Here are some rows, each followed by its group. Rows of different groups can look alike.
[ 46  14  32   5 -31  31   3  55   7  13  48   6  -3  -5  50  26  -6 -17 -13  41 -12 -20  11   6  -7  -4   4  -8   7  32  40  74   5] d
[ -4  31  21  -6  28  -9  37 -27  14  58  32   0  28   8 -29  -9  -2  -5  46 -10 -13 -20 -31 -20   0  -9  40   1   6  11   8  -6   2] e
[ 52  46  84 -19  53  17  -5  29  44  51  30 -28  39  35  -7 -18 -40 -32  48  16  -2  -2 -23  30  -8 -74  23 -25   7  35  47   4  33] e
[ -3  -2 -13  27 -11 -19 -51  21 -96 -49  -3   3  -4  21 -25  -1  28  48 -26 -11  35  -8   6  29  -6   1  28  21  17   3  -1 -39  -4] f
[ 15 -23  -8  -7 -11 -19 -21   8 -23   6  16 -51  14   9   8   5 -17   2  15   9   7  48  24   5  30  23 -34 -28  -7  -5 -50 -20  47] g
[ -6  -3 -50 -22  30   1  24   9  16 -35  38  33  31 -52  92  48  30 -41 -15 -32   8  23 -26  -6   4  60  -7   7   2  62   2  48 -68] d
[  5  20 -11   3   1  -2  15 -16  18  17  -7   7  -6 -10 -18  -1 -16 -21   3  34   2 -22  30 -17 -37   3 -18  15   2   0 -24 -24  -6] h
[ -4 -14   0 -14  -3  -8   3 -32 -10  -5 -14  -5  24  -8  -3  26  16 -14  -4 -17 -25   9  11   5  -8  -1   6  13   2 -18 -22 -14  -1] i
[ 65   6   8 -22   1   6 -29  -5 -18  -7 -22 -45   4  18  -5  20 -10  14  15 -16   6  14  24   2   8 -32   3 -43  10  -9 -20 -11  18] g
[-19 -11  31 -10 -14   0  14 -23 -20  17   4   5  10  14 -26   0 -10  17  -3 -15 -13  -1   4  21   2   6  13  28  11 -17  -8  -5  -1] g
[ -1 -11  -2   2 -12   1  21  -4 -12  11 -16   6 -14   9   5 -12  -3   1  -7 -11  30  -4   0  23 -10   6  10   0 -27 -31 -23  -3 -16] g
[ 28 -27  -1 -41  38   0 -55 -23 -37  -9  30 -16  -1 -38  -5  -5 -14 -11 -19  -9 -63  19 -63 -65  11 -18 -33  -2   1  64 -41  18 -48] i
[ -2 -86   6   9  28 -17 -58  18 -33 -21  -1 -28  20  11 -12  34 -13  -8 -20 -26   3  34 -25   3   1  10 -28  -8   9   8 -14  16  11] g
[ 13 -37 -17  39 -33 -37  11 -21  38 -43 -20  24 -79   8  -7  23   7  87 -10  55   0  33   8  16  -9   0   2 -47  21 -10  16 -13  -9] j
[-18   6 -16   0  -2  22  -3   6  10   6 -39  11   6 -38 -19 -11 -39 -13 -31  22  -4 -12  31  -4  19  12 -27  14 -17 -17  -6 -41  25] h
[  4 -17   9   5 -27  -5  14 -14   2  21  -4   2  -3  12  17 -20  14   5 -13  -4   3 -12  -3  13  -8  -1  25  -4  -4 -23  -8   5   7] d
[  2  -7 -29  -3 -19  13  13  -9   8  19 -29  16 -46  -4  -7   5 -14  -3 -25 -21 -26  -2   4  -2  -3  10 -27  10  -6  26   6 -46   0] h
[ -6 -14 -20  13 -24  11  12 -30 -18   1 -15  14 -15  -7   1 -18   5  -6 -20 -13  13 -23  -7  28 -26  18   8  -6  -1  -7 -25 -14  24] j
[ -7  47  68   7  20 -33  12   1  25  11  27  -3  -8  23 -10  -1  -6   6  37  10  17 -21 -35 -19 -28 -37  34 -27  29 -37  39  -1  21] e
[-29 -42 -20  -8 -28 -28 -38 -11 -33 -25  81 -18  -8  -5  20 -25  43  -2  49  32   3 -31  31 -77  -4  16 -59  11  -2 -12 -30  55   5] k
[-26 -17   3 -11 -21  15  18   1   5  13   6   0  14  22   7   6  14   3   5  12  10 -19  17  19  26   1  11  -7 -16 -18 -15  15 -17] l
[-73   1  60   5  34  24   4  53  64 -17 -38  40  -7   9  10  -4  38 -26  30 -32  57  33   6 -12  21 -17 -21  22 -12 -39  21  10 -36] m
[ -5 -25   8  28 -23   7   6 -18   9  -9   5  -6   0  -6   6   2   3  27 -11  -5   2  14   0  40  12   8  -2 -16  21 -31  -5 -12  10] j
[  10  -38    6  -45   19    5 -104   10  -20   36   54 -127  -14   15   -7   17  -32  -18   51   61   19   87   39  -33   35   22  -47  -27  -13   13  -58   -1   83] g
[ 44  32 -59  10   6  27  -5   8  56   8 -39  -9 -33 -67 -47 -15 -32  68 -16  70 -18  11  55  -3 -46  23 -70  -2  23   3  13 -56  39] h
[ 20 -27  15  -7  17  10 -12   9 -20  11 -21 -63   3  16 -11  -4  -1 -41  21  -8  11  28   4  32  33  12   8  -8  -6 -25 -42 -23  29] g
[-14 -15  -2  22 -46 -12  20   4 -27 -12 -38  27 -43  11  10  23  -1  40 -17  17  14  27  13   6 -11   0  11 -15   7 -28  11  -1 -11] j
[-14 -14  -6  11 -14  12  11 -27  -2 -14   1   9  11 -27   8   5 -32   0   3 -13  41 -28  15  17   6  22  -6  -9  -3 -17 -32  -7   0] g
[ -5  -6 -16 -11 -20   0  16 -16 -18 -21 -20   9  20   1 -13   8 -21 -10  -9 -15   1 -18  23  12   0  12   8   1   1 -14  -7   7  10] h
[-18  -2  -5  13  -7   0   6 -23 -20  13   0   6   3  13 -16 -29   9  -1 -16  -4 -30   6 -25  21 -17  -9  10  -2   3 -24  -9  -6 -10] j
[  68  -38   24  -25   88   30 -114   30    3    8   41 -127   53   33  -29    3  -73  -45  105   39   52  127   32   -5   62   21  -28  -89   -1   66  -42  -46   90] g
[-55  -1   0  19 -14 -27  -9   6   0 -17  60  -9   5  -1  31  -4  17   0  95  22  19 -33  39 -52  -3   8 -23   1  14   5  -2  42   5] k
[-24 -11  24 -17  10  21  11  25  45   1 -14  17  16   0   3  -5   7  -9   1 -33  48  -3  -6   0  35 -23   4 -10 -15 -50  -4  23  -7] m
[ 17 -19 -11 -10 -32  -2   6   0 -11   3  -8 -16 -27   3   3   6  -7  10 -27  -9 -29 -14   3   6  -8  -4  25  12 -12 -41  16   9   4] k
[ 49  18 -45 109  -5 -30 -70  69   0 -66 -15  -1 -33  30  11  -5  74  41 -43  21  30  14 -35 -16 -14  22 -21  26  70  73  75  30 -46] f
[-14 -12   8  -1  -5   1   6 -20 -13  -7 -13  12  10  14 -13  -8   6  -3 -13 -34   2 -20   6  16   2  -5   7 -13 -27 -13 -35  -7  -5] g
[-44  29 -41  45  30 -42 -63  34 -80 -79 -26   3   9  39 -40 -35  68  14 -44 -20  18 -28 -31  41  27 -14  43  46  18  45  11 -33  -9] f
[ 11 -23   9  -6 125   9 -18  -3   2  28  -9 -46 -13  36  20  16 -12 -14  11  -4  22  41  -8  12  19   0 -20 -19 -19 -24 -24 -14   3] g
[-16  -1   0 -20  -1  -8  14 -15 -18  -6  19   1  14  12 -10  23  -3  -6   2 -11   7   4   2  22   9  -2   2 -26 -25   1 -21 -10   6] g
[ 19 -16 -23  -1 -12  -2   0  -7  33   6   0   1 -11   5  10  11 -16  17 -24   6   2  21   4   7   9   5  11 -13  11 -29   4 -10   5] j
[-36   7   4  -7  -8   5  17  -1   4  29 -17  51   3   6   0   0  -1  -5 -24  27   7  -3   3   9  -9  -2   8  19  -9  -9  -7 -23  13] h
[ 10  13  -9   4  -8   6  10 -32  -7  25   4  -3  17  13  10   3   2  21  27 -23  -5  -9 -21  16  -3   2  27 -29   7  -5  16  -1   8] e
[  26  -32   14   -4   44  -21  -91    1  -31  -13   24 -113   13   25   -6   10  -16    3   31   28   48   98   37   -5   29   35  -15  -47  -13   31  -60  -32   59] g
[-12  -8   8  -5 -19 -24  19 -10 -22   1   9   0   1   5 -14   4   1   8 -51 -12  -7  -9   4 -12   4 -23  12   8 -15  18  -3   3   7] g
[  17   20    8  -58   43  -41  -67  -11  -30  -39  119  -38    3  -39    2  -26   21  125   49   12  -57    7   -2 -127  -20    0  -53    0   -8   36   -4   61    1] k
[-15   3   8 -15 -13 -10  33 -24 -19  13  17   3  17  -4   9   0   4  -4  18  -8   2   0 -23   7   5   3  46 -19 -11 -11 -16  15  -3] i
[-25  -5  20  22 -48 -47  -5  -5 -11 -21  30   3  -4  -2  -9 -15   7   3  11   2   9 -30  18 -44 -12 -14 -23   1 -14 -27 -45   4  20] k
[-28   1   2  17 -15 -15 -15  -2 -38 -20  34   0   0  14  -6 -16  19 -22  -4 -24  -9 -11 -24  26  11   2  18   3   2  12 -14 -16  14] f
[  -3  -18    8  -17  -17  -11   -5  -17   -8   -3 -125   21    5   -1   11    0   -8   -7   -9   -6    5   -4    4   16    0    8   20  -18   -6  -19  -19   -5    5] g
[ 11 -23  -8 -34  22  33   2 -33 -19  -5 -10  10   7 -19 -12  10 -19 -14 -23 -20 -34 -18   9 -35   4  18   6   0  -2  16 -26  -2 -36] i
[ 20  24  11  -2 -23  -1  -8  -4   7 -15 -19  14  -2   1  11  14 -24  12 -28  13 -11   9  -7  34 -14 -14 -29 -26  13  -6  38 -17  -8] j
[ 22 -21 -17 -16 -20   1  19  13  31  -6 -16  24 -12   6  42  33  18   6   3 -13  39   4  -3  14  18  16  -3 -29  17   9   2  29 -16] d
[ 32 -21  16 -52 -32  61 -19  24 -11  16  24 -25   4   5  26  -1 -44  11 -47   8 -33 -22   2  50  -7 -50  -9  13   4 -13 -15  35   7] l
[-15  -1 -17   2 -21  28  30 -10  22   8  -2  -3   8   9  17  11   5 -10  -5 -26  -8  -9  17   1  24  25   3   5 -24  -4  -7  18 -16] d
[ -8 -11   3   2 -23 -11  12  -8 -32   0   5 -16 -27  13   2   4   9 -30  -4 -42  13 -19  -3  16  13   0   1   9 -12 -12  -9 -49  -2] f
[-13  37  31   8 -24   1  21 -36  -5  21  -8 -40  11   1   2   8  11   2  -7 -19  -5   2 -17  20 -21  24  19 -14   0 -11   5   5  -9] e
[ 53  50  50 -26  96 -31 -17 -35 -30  40  14 -19  30  -4 -28 -15 -39 -12  82 -18 -17  -1 -71 -20  -9 -18  23 -37   3  62  49   0  -9] e
[-20   8 -26  25  -2  -5 -10  33 -21 -41   6  14   9  10  20  -6  20  -1 -17  -7  18 -15  -7   9  27  14   1  16   9   4  -3   9  -9] f
[  7  34  29   1  15 -11  15 -23  12  22  -1  31  13 -13  -4  -3  14   8  11  -5   7  -2   0   5  -8  -6  21  -6  -2  -3   5  -1  14] e
[  0 -22   9  22  -3  18  13 -13 -11   0   3 -23  11  13  10   9 -22 -13 -11 -11   1  -5 -30  14  -1  -9   0 -15   3 -12  -9  -7   2] g
[ 33 -45  20 -32 -11  24 -10  42  -1  23  -6 -70  -1   4  18   9 -15 -16  -8   3   7  30  15  21  -1  30 -28 -67  -8  -8 -20   7  26] g
[  3  -9 -13 -23   6 -28  16 -24  -9  -7  -7  22   5 -31  24   7   9 -25  -2 -38   0  22 -28 -11  23  23   2 -10 -16  10 -17   4 -47] i
[ -8  -8 -18  -8 -14  16  15   0 -16  12   4  19   2   1  39  -9   4 -49  -5   3  31   4  14  31   5  59   7 -19   3  15  -3  22  43] d
[ -7  -7   0   0 -23  -2   3 -25 -29  -3  19 -12   4  21   4  -4  19  11 -18 -11   6 -20  15  -6 -10   7 -21   6 -17   5 -15   8   2] k
[ -5  -6 -13 -25  15 -11   0 -56 -13 -30 -77 -47  -5 -14  -2   8 -21  -9 -25 -20 -22   3 -40 -36  37  11   7 -12 -16 -25 -32   5 -50] i
[-14  -9   0  -7 -11  -3  27  -6  -6   8  -9  10  24  13  25  14  10 -18  28  -2   1  -7  -3   7 -24 -21  26   5  -7  17  -5  -3  31] d
[-46 -24 -24 -16 -20  18   4 -18  10  18  -9   4  -4 -17   1 -35  -2  15  -7  -4 -20 -28  29  36 -16   6  13 -17   1 -24 -40 -22  43] h
[ -28   70  -42  101   19  -60 -127   68 -114 -127    1  -21   28   15  -48  -70  119   45  -31   40   52  -63  -34   -3   -1  -36   -6   86   39   68   22   -3  -10] f
[-12  -1  -7   1 -44 -27 -14  -6   1 -18  17   3 -38 -37 -15   5  10  30  23  25 -10 -24  26 -38 -30   0 -32 -17   6 -23   3  14  12] k
[ -6  43 -14  34  36 -29 -20  21 -45 -33  10  -6  47  46 -33 -23  37  16   3 -10 -18 -30 -23  39  -3 -30  38  45  28  36  26 -26  17] f
[  53   -4  -48 -113   89  -17  -20  -68  -22  -10   18   28   52  -92   50   13   15  -28  -15  -87  -67   32 -100  -48   18   69   13   29   25   42  -35   52 -127] i
[  9 -12   7 -42 -19  15  13  -2  -2  28   6   0  15   0  -2  20   6 -11 -25 -19  -1 -10 -10  27 -24 -21  21  15 -18 -12  -6  -5  10] l
[-23   8 -12 -13 -25  27  10  10   9   6   9  16   1  13   5   3  -8  -4  -7 -16  31 -32  -5  24   4  16  11  10  -3  -9 -21   6   1] d
[ 80 -28  17   2 -33  55 -17  19  18   4 -10   2 -81  -4 -14  28 -26  39 -81  38 -77   5  12  32 -19 -62   1  -4  35  -5  19  31 -12] j
[ 38 -12  55 -45 -36  73 -22  36   2  15  41 -33 -42   1   8  22 -36 -35 -72  29 -41 -15 -19  27 -12 -57  -8  37   4   0  -5  29 -18] l
[ -3  -6   7 -19  -4  -4 -17 -21 -18  12 -14 -14  -8  18  -3   9  -2  -2  -9   2   2  16  15  16   1 -17  -4 -24  -7 -16 -14  -5  14] g
[-13  15 -12   0 -20  64  41 -10   1   1  -3   5   2  13  38   9  -1  -4 -10  -3  -2   0   8  15  -9  21  27 -20   7   7 -12 -74 -14] d
[ 39  26 -60  23 -19  45  37  95  70  10  58  24  38 -27 125  66  42 -81   0 -10  37   3  30  14  22  76   4 -16  23  87  64  80 -42] d
[ 38 -19   4  -8   2 -49 -19 -37  -6 -34  30  26 -59 -60 -10  14  19  96  16  20 -33 -19  -5 -91 -41  -2 -21 -46  24 -21  -2  35 -57] k
[ 16   5 -15 -22  13   5   1 -10  11   1 -25  13   4 -33 -32  -6 -33  -9  -6  -3 -36 -25   5  -8 -10  15 -20  -4  -8   7 -31 -41  21] h
[ 31  -6   9 -44 -26  54  10  21   3  17 -22 -31 -18  -9  -5  13 -31 -21 -48  36 -25 -25  26  17 -13 -24  -6   7 -10  -8   5   2  17] l
[-19 -16  32 -18 -35 -18  30 -33   9  18   9 -11  -9   1   2 -15  -7  10  -5   1   4  -7   4  16   3   3   3   5 -23 -23 -43 -16 -12] m
[ 48 -14 -54  29  -2 -36  20 -20  65 -15 -33  31 -73 -73  -4  18   4  91 -35  46 -43  45  -6   5 -28  18 -22 -52  40  10  50  -9 -28] j
[-34 -22  -3  -4 -24  46 -17 -23  -3   9  12  24  -8  12  11   5  37 -29   2 -16 -14 -14   3  14  -6 -26  11 -18 -58 -16 -32 -23  -6] g
[ 32  93  74  14  56  -7  41  -5  59  29   5  25  -7 -11 -43 -27 -28  18  91  10   1 -20 -32 -24 -20 -43  11 -15  33  -4  81 -11  24] e
[ 22  35 -24 -25 -14  20  36  29  -1   6 -10  -5   5 -10  -3   9 -26 -15 -44  10 -29 -13 -12  -5 -27  -5 -14  49  -6  -7  -4 -14  33] h
[  64  -40   -9   16  127    2 -122   75   39  -17    4 -127  -54  -38  -64    9  -97   15   46   63   59  127  112  -36   51   30 -127  -89   10   40  -49  -85  121] g
[-46 -19  22  10 -14  17  -1   3  13   5 -22  17 -23   4  -9 -10   0 -16 -20 -17  21  -6  11   9 -12  -8   3  16 -14 -21 -14  30  -6] m
[ 46  29  -9 -13  60   3 -17 -17  19  34   9 -66  10   8 -39 -10 -48 -25  78  41  -1  45  -8 -15  23   1 -24 -48  17  37   5 -48  34] g
[-32  12 -22  14 -38  -5  -8  19   6 -13  72  20  -3 -21  37  12  20   5  33  20  32 -37  -8 -71  -2  39 -22   1   3  24   7  68  -2] k
Which 2 groups are nearest to each row below, nearest first, going by the average distance to the group's rows?
[ -13   79  -43   33   50  -62 -113   39 -108 -107  -28   13   33   27  -71  -54   94   57  -66  -43    5   -8  -66   34   -4  -25   75  102   69   53   23    5  -88] >> f i
[ 24  53  48 -14  25  -2  36 -12   5  32   0  -6  20  23  -9   3 -40  -7  55  -1   1 -28 -22  -6  -3 -27  50   1  19  35  59 -18  11] >> e h
[-24  51 -74  -6  21  57  22  94  69   9 -53  56  27 -98  29 -10 -21 -25   6  27  56 -15  50 -48  -7  56 -86   8  -1  34  26  -2   8] >> h d
[  6   8  -3 -14 -22 -11   0 -25   1  -3  -9   0  -6  17   1  22   1  13   5 -11   5  -7   9  32  56  19   5   0  -8  24 -10  -4  34] >> h d
[-24  39 -52   7 -12  27  26  34  13  21 -41   7 -10 -78 -21 -45 -32  12  -5  30 -53 -16  12  13 -14  21 -36  23 -12   3 -19 -55  27] >> h j
[ 23  28  10 -31   8  -5  42 -31   3  29   0  16 -39  17 -11  26   0  12  15 -11   6  -5 -21  27  -7  -4  59 -23   3   5  44   5   7] >> e j
Which 2 groups are nearest to each row below, nearest first, going by the distance to the group's nearest row?
[-18 -14   5  11 -16   6   5  -8 -15 -13 -17  -3  -3  17   7   1  -3  -6 -18  -9 -10  -1   5  -8  -2  -2   7  -1   8 -15 -28  -1   2] >> g h
[-39   9   5   2   2  35  18  16  11   7 -20  23  -2   5 -18  -9  -7  -3  11 -25   6  10  12  11 -24   9 -23   7 -38 -23  -8 -20   3] >> m g
Which 3 groups are nearest to each row below, nearest first, going by the distance to the centre of the group?
[ 28  59 -35 -23  63  -4  10 -43 -12 -11  -3   8  40 -69 -28  -5 -19  -1  13  11 -41 -32 -42 -36   2  -1 -10  38  33  34  32 -60 -17] >> i h e
[-36  -5  -1   6 -17 -16 -13  -3 -20  -5  10 -14  -6  -1   4 -23   0  -5   2   2  -3 -16   9 -23 -10   6  13  -8  -4 -23   7   8  13] >> k h m
[-25 -44  19  62  -5  36  29  72  51   0  -5 -14  -4  41  75  17 -13 -17 -14   8  45  12  27   5  14  12 -50  30   8  -5   4  45 -14] >> d m l
[-48  -7  63 -46  83  11  11   4  21 -11 -25  77 -21 -32 -34 -18   3  22  20 -28  35  42 -54 -61  15 -45 -47  34 -17 -32   1  14 -70] >> m i e
[ 126  -21  -75  117  -25  -48   27   27  127  -16   16   88 -127  -46   99  103   51  127  -63   91   28   97   32   25   -7   80   56 -127  127   95  127  120  -70] >> j d k
[ 12  22 -73  13 -18  41  34  61  91  13  34  38  28 -32 127  43  27 -45  -4   1  57   6  27  -2  22 103  -2 -10  10  78  28  76 -21] >> d m h
[-30  -2  -7  12 -17  -2 -23  -2 -29 -31 -23  -8  18  30  -5 -25  16  -4 -25   4  -6 -39 -10  21  11 -17  25  27   5  12  -7 -67  -7] >> f h j
[ -1   5 -16   4  -9  -8 -13  15 -27   0 -26   0  -1  25 -13   1  19  -2 -44  35  14  -2  -6  16  -2 -13  34  26  -7  -2  -7 -13   5] >> h j f
[-14  25   0 -12 -14  -1  -5   6 -10   1  -8  -2  18  25  -4   2   8   4 -13 -30 -14  -7   7  28   6  11  48  19   6  -7  -8  -8  -4] >> d h m
Which 2 groups are nearest to each row below, nearest first, going by the distance to the centre of the group?
[ 57 -34  -6  48   1 -50   1 -62  26 -30 -22  46 -81 -27 -23  14   3 125  -8  50 -27  46 -31  -4 -27 -17 -10 -57  42  -7  44   3 -43] >> j k
[-14  -5   0  16 -23   9   1 -16  -8 -10   4  -8   4  20  -1 -33  -5  -4   0 -22  22  26  12  18  66   7   9  52 -21 -16 -13   9  -4] >> m g
[ -4 -50   4  12 -29 -22   3  -9 -38  25   4  -4 -10   9   0  -6   4   5  22  -4  10 -13  13  -8  16  -1  -2  -3   1  -2 -29 -12   1] >> g k
Which 3 groups are nearest to each row below, nearest first, going by the average distance to the group's rows?
[-34  -8  12  28   2  -7  11 -13   8  -6  38  -2  14  13  -2  17   6  25   2  -9 -60 -19   2  14   1   5  12  -1   4 -14  -5   1  16] >> h j m
[ 34  26 -14  -7  80 -15 -42   6 -39   3 -51 -60  15   1 -25 -17 -50  -8  -4  -5  13  17  -1  -1   6 -28   4 -17  14  36  13 -43  34] >> h g e
[-16 -17  24 -10  37 -13   4   1 -21  26  32  -9  10   0  18 -11  -1  12   1   6  45 -22  27 -32   1   8 -19 -14 -25 -10 -17   3  13] >> m h k
[-12 -18  14   0 -16   7   6 -12 -12   9  -4 -21   6  26   6  -2 -11 -22   7  -5   1  12  13  13   8 -12  -4  -9  11   5 -42 -18  20] >> h m l
[-16 -19  -9  10 -20   3   4 -29   9   0  -1 -21  -7  34   5  10  -8   2 -14 -20   2   4  -6  13   9   6   1  -1 -32 -15  -6  -4  10] >> m h j
[ -6 -15 -11  -8  -6  -5  11 -23  -2  11 -17   1   1  -5  -7   4  -6 -23 -16 -10 -16  -4 -10   0  34   7  21  10   5 -14 -21   2   2] >> h m i
[ 66  17 -81  22  33 -21 -42  41  36  -6 -20 -34 -31 -50 -10  15 -15   2   3  57  37  81  31   9  -2  54 -35 -32  42  60   2 -35  25] >> h j g
[  4 -22  12  -9 -14   2  39 -20  -6   7  -4  -1  -6 -10   7  18 -43 -14  -6  -5   1 -15  10  10 -29  -2  21  46 -10 -21  -3  -2   0] >> h l m
